Named moves come first, each a turn or a mirror and shown by rows before and after it. Which of them, in which order, take the first row of each pair that follows to the second? Write the first one first, as in the answered first pair.
E:
[ 12 -17  13 -48   6  -7  -6  19 -31   3  12  20 -24 -26  19] -> [  6  -4 -14  21  17 -48  11  26   5   7  15  16  40  16   9]
[  5   6   3  37 -27   4   9  -4 -16  -6  -5  -3  12  32 -12] -> [ 14  -7  22   0 -28  21  -2 -10 -34 -12  -8  -2 -16  14  -8]
[-24  30   3 -31 -17   1 -12  12  32  -7  -6 -17 -34  -3  26] -> [-29  32 -10  -1  -4 -22  -2  15  54  -5  -6 -26  -8  15  18]
[-38   0 -39  -9 -14  -8   3  13   1  41   2  21 -20 -36  21] -> [-42   0 -48   5  -9 -17   8  19  12  37  -2  22 -11 -29  26]
Y:
[  4  -9 -48 -34  62  -7   0   0 -70  81  -7  17 -27   2  -4] -> [ -5 -26  42 -68   9   6 -11   5 -45  21   3   0 -93 -20 -24]
[ 20 -19  43 -21  -6 -11 -13   9 -10 -26  19  15 -24 -20  -4] -> [ -7   0  21  20   3 -39   5  22  26 -23  24  -8  -1   9 -18]
[ 10  -7  26  23   2 -50  15  28  -2 -11  17   6  15 -10 -13] -> [ 18  -7  -6  18  18 -48  13  15 -22   8   9  17  26  -5  -8]
[  3  -7  18  -2 -17  34   9 -15  23 -38 -23  -2  11  21  -6] -> [ -5  -3  -2  20  -4  22  13 -17  31 -24 -18  -5  30  27  -7]
A:
[-22  22 -34  18  -1 -28  -6  13  -2  35  -8 -11  13  36  15] -> [ 16   1 -29  -4   6  -1  -7   5 -52  28 -10  17  21  20  15]
[ 13  -5 -20 -12  -8  42   5   9 -11   0  -2  27  12  22  -6] -> [  3  -1  -4 -18 -25  50   4  12   1  -9   3  17  -4  16  -9]
[ 25  -1  23  19  -9 -28   3  -2 -11 -15   8 -12  21 -22  16] -> [ 25  -4  28  20 -17 -21  -2  -3  -7 -17   7 -16  10 -25  15]
[ 18  -6 -15  27  26  11   2 -27 -12 -13   2   0  40  25 -11] -> [ 29 -16   5  10  13  32  -3 -37 -16 -22  -4   2  16   5 -13]
R:
[ 27  29  17  35  -4  19   4  -9  27   1 -19  -1  19  22   4] -> [ 26  31  -6   9   6  42  -1 -11  16  19 -23   7  13  16   8]
[  0   6  14  -7  -4  43  19 -27   2  -5 -10  19  -5  11  -2] -> [  8   6  20 -20  -4  39  11 -22   2  -5  -6  22  -9   6   1]
[  9   4 -20 -22  13   7 -16   5 -23   0  18  -5 -11 -33 -20] -> [ 14  -4  -3 -18  12 -10 -17  14 -16  -9  25  -9  -9 -38 -17]
Now pairs of rows:
(2 to 3 moves a pair)
[-15  33  -3 -43  34 -12 -32  21 -31  22   0  36 -25 -13  18] -> [  5  14  51 -35  12 -10 -35   8 -22 -25  18  33 -35 -20  -3]
E then A then Y
[-17  12 -39  18  29 -39  16  17   9  34  -5   4  18   7  16] -> [ 14  -9   3  48  11 -47  12   4  13 -10  11   6  28  18 -11]
A then Y then E
[ 14 -29   1 -30  39  30  15 -18 -41   2   1  41   2 -30  14] -> [-38  -8  45 -11   8 -10  15  13  39 -26   9 -10 -44 -20   3]
Y then A then E
[ -3   5 -46  68  -1 -39   1  39   9  22 -33  25  41  14   4] -> [ 13 -33  53   5 -42 -24 -25  47 -10 -32 -19  31 -32 -32  -5]
Y then R then Y
[-17 -15  45   6 -30  30  17 -22  13 -80 -16 -13 -10   2 -10] -> [ 21 -19 -23  39  18  27  32 -32 -28 -42 -22  22  54  15   1]
E then Y then A
[-35  21   6  38   5 -18  27  23  59  -5  25 -19   4  18  10] -> [ 20 -27  48 -32  18  -8  -9  23 -16 -18  28  19 -27 -29  18]
A then E then R
[ -2 -16 -56   3  35  -1 -15  20 -54  26  17  65  64  -1  27] -> [-64  -1  49 -15 -35 -21 -30  45  42 -35  27   1 -50 -13  14]
E then Y then A
[ -4 -33  65 -21 -23 -20  -9  -1  56 -31 -25  -7 -33   8 -42] -> [ -2  -9 -28  44  21 -45  14  -7  42  28 -33  11  59  37 -34]
E then Y
[  6   5  41 -73  37 -15 -16  59 -32  20  22  -9 -33 -41  43] -> [  1  11 -22 -37  66 -33  -6  54 -40  58  15   4  11 -21  51]
Y then Y then Y
